In the data rows, 128 means zero.
Each row below has a hidden score, from 0 to 30, with 15 about the middle. What is it? The score is a weighted sum of the row's numbers plus the product of two more (or one squared), each taken from its middle value.
[ 96 149 143 153 153 178 103  87 149 148  87 173  99  80  96 178 164  80
 124 103 132 166 131 105  92 105 147 106 117 160 173 111] 20
[ 76 164 176 148 158 174 101  87 144 134 100 156 127  98  86 180 135 116
 122 104 156 184 139 103 133 115 136  92 138 183 148 116] 26
[ 71 170 178 155 176 195  82  69 153 110  87 189 115  66  77 194 159  97
 108 120 115 160 152  92 123 132  99  76 131 171 173 141] 17
[ 67 161 189 134 176 181  75  81 140  79  99 165 138  81  74 172 127 110
  86 133 111 164 169  85 144 133  93  65 135 173 146 168] 17
[ 61 166 192 167 201 182 101  60 113  85 116 168 175 102  58 187  94 171
  95 139 137 183 154  90 141 144  90  71 172 213 151 174] 15
[136 143 127  90 115 113 135 153 161 122 150 103 116 136 158 131 172 119
 135 155 107  91 122 144 162 170  95 143 128 134 137 120] 15
[ 81 140 166 141 159 169 105  90 119  99 100 153 146 110  91 163 129 136
  89 110 133 166 124  99 157 142 103  86 155 182 140 144] 13
[134 112 123 132 123 102 132 140 118 136 142 111 148 159 142 113  88 155
 150 123 158 139 131 143 138 115 142 138 129 109  96 118] 15
[143  94  80 159 111 148 137 121 114 163  88 150 119 123 131 129 150 125
 133  77 147 133  80 132  98 102 166 146 119 105 142  89] 15
[136 149 140  96 135  89 133 153 135 114 174  89 141 146 145 120 110 139
 151 182 114 109 175 151 139 152 105 135 113 122 112 158] 15
[155 137 113  94 123  88 145 167 134 122 176  86 135 154 159 109 122 136
 155 183 105  93 156 157 131 155 106 156 112 103 123 144] 19
[122 135 140 117 132 129 124 125 143 115 132 134 125 119 138 136 151 124
 127 141 115 107 130 127 151 152 100 124 140 136 133 129] 10
[141 120 137 134 109 114 156 143 127 157 166 111 150 163 155 106  96 189
 165 120 173 113 122 158 155 155 140 153 140 116  93 111] 12
[ 83 165 173 154 153 169 109  87 141 148 107 156 127 108  86 180 137 126
 128 100 168 194 128 109 126 107 151 104 142 197 150 112] 24
[142 115 114 151 130  99 139 128 106 155 139 121 153 146 134 115  84 160
 173 124 168 138 136 149 108 104 156 147 124 111 103 123] 11
[156  89  97 115  66 120 162 167 124 157 130  99 121 169 172  95 144 147
 128  72 157  98  73 153 172 150 153 163 132  95  96  77] 14
[153 112  88 123 138 127 130 134 103  98 126 136 118 105 118 100 124  99
 100 163  60  94 154 117  73 121 112 121  97  78 151 174] 18
[111 115 150 131 132 119 116 124 111 114 123 118 156 147 123 123  86 149
 122 108 159 159 129 119 158 114 134 115 140 134  92 130] 18
[119 148 125 171 141 154 132  92 130 178 102 161 101 108  94 168 151 108
 144 102 159 186 105 116  63  73 181 127 124 175 170  95] 21
[ 77 151 167 154 164 179  92  76 149 131  83 173 120  77  93 185 153 102
 118  99 140 166 138 100 125 122 124  93 135 171 160 118] 15
[117 134 145 124 136 139 121 120 143 112 126 139 126 113 133 138 151 122
 128 140 115 111 127 123 147 149  99 120 140 137 136 133] 9
[ 60 171 197 135 187 183  73  79 135  74 105 166 144  82  67 175 122 120
  84 140 106 171 174  84 151 138  83  58 143 180 147 177] 19
[172 125  86 153 114  79 160 136 107 202 139 116 120 149 129 117 105 137
 188 137 168 167  96 147  51  45 210 172 121 138 131  97] 25
[141 136 107 116 115 115 130 136 149 166 111 124  88 110 139 141 167  80
 151 117 129 142 121 133  92  97 166 144  96 125 150 102] 20
[119 130 130 116 111 139 127 130 147 132 106 126 109 124 138 142 176 111
 110  98 131 134  93 120 158 145 128 131 132 153 139  99] 12
[104 126 146 141 157 156  97 103 118  86 106 160 134 102  96 136 115 116
  98 131 103 139 148  96 124 117 102  91 134 131 135 158] 11
[111 110 125 138 140 148  96 105 132 113  84 168 113  90 112 134 143  85
 114 109 112 132 125 103 113  97 126 105 120 112 142 129] 11
[149  89 102 116  91  78 126 154 122 146 113 107 122 148 157  94 119 111
 143  92 154 136 105 135 137  86 164 150 116  95  85  99] 10
[145 133 127 134 141  95 137 133 114 126 158 116 147 142 126 113  87 151
 150 169 128 132 149 138 105 107 133 140 127 124 115 152] 14
[140  89  88 162 111 146 138 119 115 169  90 149 117 125 128 127 138 124
 136  70 159 138  84 134 103  99 175 146 122 106 133  87] 14
[141 114 121 133 120 102 137 142 120 151 148 109 150 158 149 115  95 158
 167 129 161 128 130 158 132 122 145 149 125 107 104 116] 15
[130 136 143 123 147 109 119 126 121  96 150 127 138 123 125 109  97 124
 126 175 100 115 167 119 117 122 105 115 128 114 117 175] 10
[ 79 154 164 161 162 178  97  76 146 140  86 173 121  84  92 182 151 105
 124  92 152 170 132 106 122 116 134  99 135 176 156 114] 15
[151 132 116 147 137  91 146 133 105 141 159 121 151 155 124 112  81 162
 160 156 149 146 136 143  94  95 148 148 128 125 115 139] 13
[ 46 182 225 141 193 179  81  71 133  76 120 149 169 104  66 186 102 157
  88 138 139 188 173  90 177 157  83  54 167 217 133 173] 18
[167 133 104  82 113  87 160 175 134 113 183  79 123 157 163 104 149 134
 145 193  83  71 143 156 136 171  90 158 115 104 137 148] 15
[144 112 116 148 125 107 147 134 110 155 145 118 151 151 142 111  87 164
 166 123 164 129 131 157 116 121 150 150 124 107 106 119] 12
[147 143 104 107 106  99 138 149 160 178 128  99  86 126 152 136 172  87
 162 126 137 140 121 148 100 103 168 157  95 134 148  90] 21
[ 83 150 159 135 156 172  84  91 147 115  86 163 112  84  96 168 154  88
 109 110 122 161 144  96 125 116 120  88 119 155 156 133] 18
[148 116 113 130 121 101 150 143 116 149 154 110 146 155 148 114 102 160
 158 137 148 116 131 156 124 132 139 151 125 107 110 120] 13
[110 110 123 138 148 162  90 102 124  92  80 174 120  89  98 134 143  84
  87 113  92 135 130  86 112  98 114  96 121 114 146 148] 10
[ 52 178 209 134 194 189  67  73 137  65 107 166 150  80  60 181 120 128
  75 148 104 170 182  77 158 147  72  48 154 186 148 184] 20
[146 114 125 148 101 121 167 144 119 167 168 105 151 172 157 103  94 196
 158 107 178 107 109 165 151 166 146 159 143 119  92 107] 12
[127 107 128 128 115  96 119 135 116 127 117 118 130 142 138 114 105 123
 126 101 153 149 118 121 145  98 145 128 132 121  95 117] 9
[122 128 143 124 148 122 109 122 128  95 134 140 134 111 118 116 108 116
 121 157 101 118 163 115 123 121 106 111 127 110 121 169] 10
[144 126 118 157 138 102 147 127 104 143 156 121 153 156 120 120  73 166
 154 149 152 147 133 141  95  95 151 143 131 127 115 137] 15
[ 89 149 165 123 140 155 114 109 139 112 110 132 133 123 113 164 146 129
 100 109 137 153 121 107 172 157 110 101 150 178 132 119] 15
[159  89  97 111  63 120 163 172 127 158 133  98 125 174 175  91 140 151
 127  73 156  96  74 154 173 154 154 163 134  97  90  75] 17
[159  99  77 116  80 114 153 154 125 166 106 113 100 142 156 112 166 107
 132  87 140 122  72 140 122 107 169 157 113 104 133  79] 20
[138 151 136  90 136  90 131 153 136 111 173  91 140 143 148 116 115 136
 148 185 104 105 172 146 137 155  99 137 117 119 120 155] 18
[131 138 126 107 124 125 133 140 152 119 136 119 114 126 146 137 176 117
 133 151 104  95 118 136 151 163  96 140 135 136 146 120] 16
[138 146 141  99 136  87 132 152 137 119 176  88 142 145 146 115 103 143
 156 179 120 112 176 151 138 148 108 139 117 117 108 154] 17
[142 141 117 172 142 116 156 110 109 177 144 139 137 149 100 142  94 159
 162 138 170 182 115 133  62  73 183 144 136 166 145 114] 22
[109 117 150 132 131 118 112 123 113 115 119 124 156 142 123 121  89 145
 117 106 157 160 133 116 160 111 133 114 144 136  92 135] 14
[167 137 103  81 111  88 161 176 137 113 184  81 126 156 165  99 147 139
 144 194  83  68 143 159 136 178  89 159 118 104 137 153] 19
[183 118  65 139 104 101 183 153  99 169 148 103 118 150 142 111 115 147
 148 146 125 111 105 162  60 117 165 174 112 107 141 115] 23
[ 99 127 149 142 160 160  87  92 127  93  92 177 126  84  96 147 137  97
 100 126 100 138 143  92 120 109 103  85 131 131 144 153] 8
[136 149 139  99 137  90 128 153 138 116 176  90 143 145 148 117 102 142
 152 181 118 110 177 147 139 148 105 137 116 119 110 160] 19
[128 122 111 121 137 137 104 116 132 123  92 154  98  80 116 125 155  62
 114 125  92 128 149 106  84 100 135 116 100 105 152 142] 14
[145 121 132 134 108 117 161 147 124 158 172 109 151 171 156 107 102 192
 160 122 172 107 116 162 159 164 138 159 143 120  95 110] 11
[139 115 116 131 119 101 134 144 121 144 141 106 149 157 145 116  93 158
 161 125 160 130 129 152 132 116 144 150 125 106 102 116] 16
[ 87 152 164 139 181 183  81  84 131  60 104 185 131  73  74 156 140 106
  73 161  69 127 157  82 127 140  61  65 141 145 165 184] 17
[143 109 110 150 129 106 141 128 108 156 139 123 149 149 135 117  85 161
 166 118 167 137 128 152 105 105 156 148 123 103 108 121] 13
[174 137  99  74 106  89 171 184 143 112 193  73 121 157 172  98 161 142
 134 200  71  56 134 158 148 191  79 162 123 107 144 149] 26
[ 72 157 175 136 170 178  80  85 139  95  93 165 133  82  81 170 138 103
  94 121 111 162 160  88 136 123 104  74 131 162 149 153] 18
[ 84 154 174 117 139 155 109 111 141 114 116 120 138 126 108 160 136 134
 102 107 144 164 130 111 179 151 114 100 150 182 126 123] 21
[ 84 145 163 137 157 168 111  97 128 101 101 148 141 110  96 162 137 134
  90 111 133 159 121 101 160 145 106  92 158 180 139 137] 14
[ 77 145 171 163 174 178 104  72 113  99  99 163 154 102  75 173 116 144
  95 115 137 175 134  96 139 127 106  86 160 186 149 151] 13
[ 88 142 162 128 144 162 114 102 134 106 107 138 137 116 108 161 142 133
  93 111 132 154 115 103 166 150 106  99 154 180 137 130] 15
[143 115  99 133 120 132 135 127 126 146 113 137 112 116 137 126 152 110
 135 116 123 120 108 131 106 115 144 143 118 117 141 113] 14
[148  85  99 115  91  85 127 154 121 147 111 108 122 148 160  96 116 110
 140  91 154 134 103 135 139  88 165 148 114  92  87  99] 17
[138 154 128  84 111 106 139 160 168 132 157  92 106 137 167 136 182 112
 146 160 111  89 129 154 160 176  98 152 120 134 143 110] 20
[155 110  96 113 135 125 128 138 107  84 129 136 118 104 116  89 119  91
  93 169  53  92 163 113  78 123 107 115  98  72 144 186] 12
[164 114  82 128 122 119 148 142 106 128 132 123 122 124 130 107 120 121
 122 148  96 102 133 144  71 128 134 143 108  90 142 142] 20
[161  88 104 112  55 110 172 177 128 164 152  86 127 184 179  82 119 167
 130  72 171  95  85 162 177 157 158 167 135  94  71  76] 17
[139 153 127  82 112 109 138 163 169 124 159  89 113 141 170 136 183 115
 141 165 102  87 127 151 166 174  91 146 125 135 144 112] 20
[172 123  83 150 111  75 162 139 104 199 141 115 115 149 132 116 101 136
 181 137 169 166  95 148  56  44 207 175 123 132 132  96] 22
[114 114 148 128 129 114 112 125 114 114 119 123 150 143 123 119  94 138
 118 105 154 156 130 117 156 109 135 114 141 134  92 128] 15
[141 111 115 148 130 101 140 128 106 158 138 121 151 147 139 118  82 161
 167 124 169 138 133 153 106 106 156 148 126 107 103 121] 14
[146 113 129 146 102 124 167 145 122 166 167 106 157 176 157 104  89 199
 160 107 182 109 112 170 150 167 149 160 147 117  90 106] 14
[153 117 138 114  80 115 171 166 130 153 184  91 143 178 174  87 103 191
 142 109 163  83 111 163 185 189 135 161 150 115  75 107] 12
[143 140 133 101 128  90 134 157 135 126 179  89 143 154 154 112 106 148
 162 172 126 108 168 157 139 145 114 146 116 109 109 145] 18
[167  98  66 112  74 107 157 165 132 172 108 101  93 145 162 112 178  97
 131  89 133 120  68 143 116 104 173 169 110 106 135  75] 18
[146 128 137 110 108  96 155 157 132 143 180  91 150 171 165 104 103 175
 165 144 156  98 135 164 167 157 126 158 137 117  92 118] 12
[109 112 130 139 144 156  94 101 134 105  84 172 116  86 107 137 143  84
 111 113 108 135 127 101 115 100 119  99 121 112 142 136] 12
[162 127  87 134  99  91 151 145 130 202 123 109  99 143 141 134 143 110
 177 114 163 160  95 146  74  62 202 173 107 131 140  79] 24
[142  88  87 160 107 141 136 121 112 170  93 149 121 124 131 129 136 128
 140  73 158 139  79 134  98  93 175 147 121 103 134  88] 15
[ 85 158 164 158 150 170 112  82 148 154 100 165 118  99  97 181 144 124
 131  90 170 182 119 107 124 116 151 110 139 187 151 105] 18
[ 83 145 173 141 173 164  80  86 133  75 104 174 141  85  84 155 124 111
  92 143  97 140 159  89 136 125  83  74 144 143 145 172] 11
[116 117 117 139 140 156 109 106 125 110  83 163 110  97 108 146 164  88
 101 114 105 134 106 100 111 108 120 109 125 128 155 128] 9
[137  92  91 158 112 149 136 118 117 168  90 148 120 121 129 127 139 126
 135  70 160 138  84 132 107 100 170 141 121 107 132  88] 16
[133 118 114 123 141 130 107 118 127 106 105 150 110  89 119 122 137  73
 115 140  87 121 150 106  86 100 127 115 104  99 144 158] 11
[119 119 118 134 123 148 124 116 137 129  97 151 104 113 125 143 175 101
 111 101 122 131  95 111 129 126 127 128 131 144 150 109] 9
[141 111 113 153 128 109 140 132 109 156 139 119 153 147 139 117  88 160
 170 121 165 136 129 155 108 111 156 147 126 106 106 123] 14
[116 119 146 143 131 128 124 120 123 120 131 141 143 140 123 122 101 146
 129 115 147 139 129 120 140 121 128 119 141 130 109 129] 9
[ 84 152 163 161 154 172 105  79 145 149  93 168 117  94  96 183 148 113
 131  89 159 177 125 107 122 116 141 101 135 181 151 106] 15
[125 111 133 135 127 112 125 133 114 129 132 118 151 158 131 116  87 155
 136 116 160 147 133 133 147 113 138 131 134 121  94 123] 14
[ 76 143 166 156 173 176 102  77 117  97  91 166 151 102  80 171 120 140
  93 111 137 173 131  93 142 129 108  82 161 185 146 146] 14
[153  99 120 120  66 118 169 168 126 161 158  93 137 182 174  86 111 179
 140  81 176  97  90 162 181 170 153 168 144 102  73  83] 14
[163  88 101 110  53 110 172 179 127 160 149  83 125 185 182  85 117 166
 129  71 168  92  78 165 178 164 158 172 133  93  72  73] 17
[180 120  70 137 109 104 171 151  99 158 144 104 123 146 139 106 113 142
 141 145 122 111 112 159  62 118 158 164 112 103 142 120] 22
[ 49 179 216 173 212 190  99  51 106  79 124 169 185 107  48 191  67 188
  96 143 150 196 171  88 148 150  88  59 186 222 137 186] 17
[141 112 118 135 121  99 140 140 119 147 146 108 150 156 146 115  94 156
 166 127 156 128 133 152 128 118 145 148 123 105 101 116] 13
[ 87 134 158 136 152 154  61  87 150  67  95 178 134  87  70 120 132 113
  93 151  93 133 155 105 125 122  80  85 133 148 154 176] 15
[168 116  80 131 119 111 158 144  99 138 133 114 120 133 134 110 113 131
 127 148 107 105 125 151  71 125 141 154 110  94 138 135] 23
[ 86 144 162 133 151 165 113  99 126 105 100 142 139 114 103 161 139 136
  96 109 132 156 117 104 163 150 105  96 158 181 141 137] 15
[115 111 142 135 131 117 118 126 113 120 126 123 154 152 124 119  87 155
 128 107 159 155 130 123 153 111 138 123 138 129  90 126] 13
[126 103 108 141 130 142 103 109 124 129  78 163 108  93 118 129 145  83
 119  95 121 133 110 110 104  87 143 119 113 104 140 116] 11
[ 91 136 159 140 165 165  82  90 128  81  96 172 131  87  90 148 129 104
  92 132  99 139 151  92 130 116  93  80 137 137 141 160] 12
[136 147 115 176 137 138 149 103 123 191 123 150 111 130  99 155 126 131
 163 113 174 190 100 129  53  65 196 148 125 173 160  90] 23
[171 138  99  79 109  90 164 182 140 113 188  78 119 156 168 101 154 136
 138 198  75  57 139 158 144 184  82 161 120 106 138 147] 25
[180 128  74 168  88  78 165 143 106 202 136 105 109 139 139 142 117 133
 201 134 171 170 100 155  63  33 215 187 114 131 117  96] 28
[ 83 150 171 145 177 178  82  84 130  66 102 186 135  80  78 152 127 110
  82 150  83 131 159  84 130 132  73  67 144 142 150 178] 13
[172 121  79 149 104  81 163 142 112 205 130 111 112 150 135 123 118 126
 183 125 170 164  92 150  58  51 209 177 118 131 133  85] 24
[185 101  52 102  61  97 176 180 121 171 122  86  87 161 169  98 169 102
 127 103 122 107  63 152 108 112 174 179 107 100 133  72] 22
[131 128 110 125 127 137 118 121 139 145  95 145  90  87 124 135 165  63
 130 117 113 136 131 118  87  99 152 127  97 113 153 124] 18
[159 122 134 117  93  99 169 161 123 136 185  89 139 170 159  85  83 178
 136 136 144  87 140 160 151 174 130 155 139 102  81 132] 12
[160 114  82 127 131 122 142 137 106 115 126 125 119 114 125 109 122 113
 115 155  80  99 142 133  71 124 126 136 105  85 150 161] 21
[129 126 118 122 138 132 109 118 133 117 105 151 103  86 119 124 149  67
 121 140  88 121 153 110  92 109 129 116 100 108 147 150] 12
[159  92  99 110  59 116 165 173 127 159 139  95 119 177 179  88 136 155
 125  73 159  92  70 156 178 161 154 165 130  96  84  76] 15
[154 139  95 120 101  87 149 150 146 193 130 105  93 138 149 135 154 100
 175 118 159 153 105 154  89  77 191 169 102 134 138  79] 23
[ 98 152 158 123 129 150 117 120 140 124 114 124 130 128 116 154 152 127
 104 105 140 155 117 115 170 145 122 113 146 173 130 115] 17
[ 68 162 188 168 194 176 103  62 108  90 115 166 169 106  62 180  98 164
 100 136 143 182 150  93 137 140  96  76 169 206 151 166] 11
[156  95 116 119  64 115 166 171 126 164 152  91 134 181 176  82 113 174
 135  74 172  98  87 160 180 166 158 168 137  99  73  77] 14
[ 72 168 175 151 176 197  85  70 155 115  83 187 110  64  79 191 162  88
 105 118 116 159 151  95 115 132 107  76 129 171 173 142] 17
[163 119  96 109 127 104 137 152 102  94 150 110 123 128 131  86 102 113
 107 174  66  89 161 132  90 133 109 130 101  75 124 175] 19
[129 135 141 110 134 108 121 140 134 114 150 114 139 135 137 122 115 131
 141 156 118 115 157 135 140 134 110 129 123 114 113 145] 13
[164 136 105  84 117  88 157 175 140 115 182  79 123 158 164 105 139 138
 146 195  86  74 143 158 136 167  92 158 117 106 133 149] 20
[151  82  97 119  73 122 155 162 126 156 123 107 122 164 166  94 142 143
 127  72 155 108  79 144 167 141 156 157 127  94  98  80] 14
[142 124 134 128 110 106 152 151 126 149 173 102 151 167 159 107  99 183
 166 129 163 107 128 161 161 157 134 157 140 120  91 116] 13
[130 110 128 135 124 105 127 137 114 135 139 113 147 157 135 112  89 154
 144 120 159 141 131 139 141 114 140 135 129 114  95 123] 12
[109 120 145 142 147 149 112 108 119 105 118 152 141 119 108 134 112 131
 112 121 127 142 137 107 127 117 116 106 138 133 125 145] 10
[161  88 103 112  54 113 169 179 125 165 146  83 128 184 181  82 126 164
 129  72 165  91  75 165 179 163 158 169 132  93  78  72] 17
[133  94  96 156 111 153 131 115 117 164  87 155 118 117 128 127 138 121
 132  67 158 138  85 127 108  97 170 139 124 105 132  89] 17
[110 118 152 127 132 121 112 123 111 116 118 123 150 142 119 122  90 143
 114 104 155 158 132 117 160 111 134 114 142 136  88 132] 16
[149 130 120 143 137  90 146 136 111 135 161 119 148 151 127 112  81 154
 157 164 139 139 141 141  96 100 142 143 130 127 114 142] 12
[132 100 118 122 109  95 121 140 118 131 117 116 131 146 147 107 109 119
 132 100 151 144 117 127 143  94 150 132 126 112  94 109] 13
[147 119 129 139 108 121 162 146 123 161 167 111 151 165 155 105 106 193
 159 117 169 105 113 164 156 163 139 159 145 117 100 111] 13
[148 115 128 144 104 117 167 143 121 167 166 106 152 170 155 107  93 197
 160 111 178 107 110 165 151 165 146 159 142 118  97 104] 11
[ 85 165 171 159 151 171 114  85 144 155 106 158 120 106  94 179 139 125
 133  91 174 186 126 108 128 113 153 108 140 191 144 109] 21
[ 81 148 179 141 177 171  79  85 130  69 108 173 142  83  82 148 120 116
  91 149  92 141 163  85 141 130  76  68 143 150 143 174] 11
[121 105 102 133 142 163  97 106 124  97  70 175 102  76 103 131 163  64
  88 117  72 120 122  91  93 101 118  98 110  95 161 146] 12
[146  94 110 114  96  81 120 152 117 143 112 107 123 148 159  97 116 113
 139  96 152 135 109 135 140  91 160 144 117  96  86 100] 11
[169 138 102  78 107  92 165 181 140 110 190  81 122 158 170  99 154 140
 135 196  77  57 139 159 145 184  86 161 122 107 137 150] 25
[141 151 128  80 111 107 140 163 170 122 158  89 110 142 168 135 184 113
 144 163 103  84 129 147 168 179  91 152 126 135 141 113] 16
[116 119 143 144 138 135 118 112 118 118 127 145 141 133 115 126 104 138
 122 117 140 142 130 114 135 116 126 116 137 130 118 134] 9
[ 82 157 178 120 142 156 110 112 140 113 115 122 140 127 111 164 135 135
  99 111 145 165 133 113 181 152 113  97 152 183 125 127] 21
[ 54 179 206 169 213 185  97  56 105  75 122 162 182 105  49 190  87 179
  86 154 133 188 162  90 148 159  77  61 182 226 155 188] 15
[180  96  56 105  62  97 165 177 128 171 118  89  90 157 169 101 172 102
 125 100 127 107  66 150 112 111 171 175 107  97 132  71] 19
[163  97  71 113  80 111 151 158 131 168 105 112  98 143 155 110 165 104
 131  87 138 121  70 141 119 108 169 162 111 104 128  75] 19
[168 122  79 140 100  86 158 146 117 205 124 110 108 147 140 121 134 120
 180 117 167 165  85 150  65  54 210 172 107 130 138  79] 28
[132 117 116 126 143 131 106 114 123 108 106 156 112  84 116 117 134  76
 109 142  84 118 149 100  83  99 127 114 107 102 142 164] 10
[122 116 113 136 130 152 116 112 131 123  88 158 109 108 117 146 168  91
 108 107 113 133  97 105 120 114 123 120 130 136 155 115] 9
[174 136 100  74 108  89 167 183 138 112 188  73 120 161 172 100 157 136
 137 198  71  56 134 158 146 186  80 162 122 105 141 148] 19
[141  94 112 117  99  90 123 149 120 137 112 113 128 149 155 104 116 113
 136  98 152 138 110 130 144  91 159 140 119 101  88 103] 16
[138 150 130  88 117 105 135 158 159 130 157  92 115 141 162 130 159 115
 151 161 112 100 141 151 153 160 106 145 117 125 131 124] 16
[ 69 160 180 136 176 178  78  84 139  90  96 165 134  83  76 169 131 107
  89 126 112 165 163  84 140 130  99  69 133 166 149 159] 17
[138 118 102 135 128 127 129 122 122 140 108 142 115 106 127 126 143  99
 132 123 119 124 122 125  93 110 142 136 114 113 145 125] 12
[129 147 118 175 139 143 142  98 125 187 110 157 108 117  97 164 135 121
 154 110 167 188  99 122  58  66 189 140 130 177 169  93] 22
[ 86 158 152 149 158 184  95  81 153 135  81 175 101  70  92 182 169  78
 116 104 123 160 137 105 102 117 134  97 118 164 168 119] 19
[ 76 164 168 148 173 194  87  74 154 119  84 182 106  57  81 187 166  83
 110 114 114 159 150  92 110 128 114  83 121 168 173 137] 17
[155  86  96 119  69 121 159 166 126 158 126 105 122 164 169  94 140 144
 131  72 154 105  76 149 168 145 154 159 131  95  98  81] 15
[ 83 150 172 146 179 179  78  81 130  63 104 188 136  75  76 155 127 112
  83 150  82 130 162  81 131 138  71  68 143 144 153 179] 15
[144 146 116 176 140 117 155 111 111 183 144 135 131 146 100 148 100 153
 167 135 173 187 110 133  58  68 187 151 134 169 147 104] 19
[139 150 133  93 138  91 134 155 139 109 174  92 139 143 147 120 118 136
 147 189 102 102 170 148 137 154  96 135 117 118 122 159] 18
[127  95 101 155 115 152 121 114 120 161  86 156 119 114 126 129 140 117
 134  67 154 140  89 128 110  91 166 132 125 109 130  92] 17
[ 70 167 175 156 175 199  82  70 153 113  86 186 113  61  77 189 163  95
 105 119 116 158 150  94 120 129 104  73 129 176 172 140] 18
[121 127 123 121 114 144 128 125 142 137 105 136 103 121 133 145 180 105
 114  99 126 129  92 119 149 138 129 129 135 148 145  96] 11
[166 132 102  87 111  92 160 173 129 117 181  82 127 159 163  97 142 140
 137 182  90  73 137 156 138 169  96 159 122 103 130 147] 20
[138 155 128  80 112 109 137 161 167 131 155  91 107 137 167 135 185 112
 147 163 106  91 127 151 164 176  96 148 121 135 143 110] 18
[131 119 115 125 144 132 105 114 120 106 103 156 110  83 116 119 137  78
 112 141  85 119 151 103  85 101 124 112 108 104 147 160] 11
[111 117 147 128 128 116 113 124 110 114 117 123 150 141 122 121  90 141
 116 105 154 157 132 120 159 109 136 114 142 136  90 131] 16
[122 105 104 132 142 165  93 106 123  94  69 175 102  72 100 133 165  64
  89 120  70 120 125  89  93  97 112  98 114  98 164 147] 12
[129 134 134 112 127 127 132 135 150 119 137 120 123 128 143 131 155 123
 130 146 114 101 122 134 153 152 100 132 139 133 137 127] 10
[139 136 130 132 144 100 128 132 115 111 157 126 142 134 123 110  92 137
 139 169 117 125 160 126 110 119 117 128 128 118 115 162] 12
[124  98 104 148 124 149 111 109 126 140  76 163 110  99 122 134 149  91
 126  83 133 138 105 111 103  86 153 125 117 102 134 104] 12
[143  94  85 160 111 149 139 121 112 167  91 146 119 126 129 125 141 128
 134  76 152 133  81 132 101  99 168 142 120 108 138  89] 16
[ 52 179 213 172 213 191  92  52 108  76 124 167 185 103  48 189  82 187
  89 151 142 191 165  91 148 152  82  59 184 226 148 187] 17
[170 134 106  82 107  89 166 177 135 113 187  80 124 158 167  98 146 140
 135 190  83  65 135 158 142 180  90 161 120 102 134 145] 19
[129 135 141 109 129 106 125 143 141 118 153 106 134 138 145 124 120 130
 147 156 122 111 158 141 146 144 111 131 122 119 115 143] 12
[112 111 120 136 146 157  96 104 124  96  79 170 113  88 104 140 152  83
  91 111  94 133 122  91 114 102 114 100 120 118 150 145] 9
[108 117 151 134 133 118 110 122 109 113 124 125 159 143 122 125  84 151
 118 108 158 159 137 117 157 112 134 113 144 134  89 130] 13
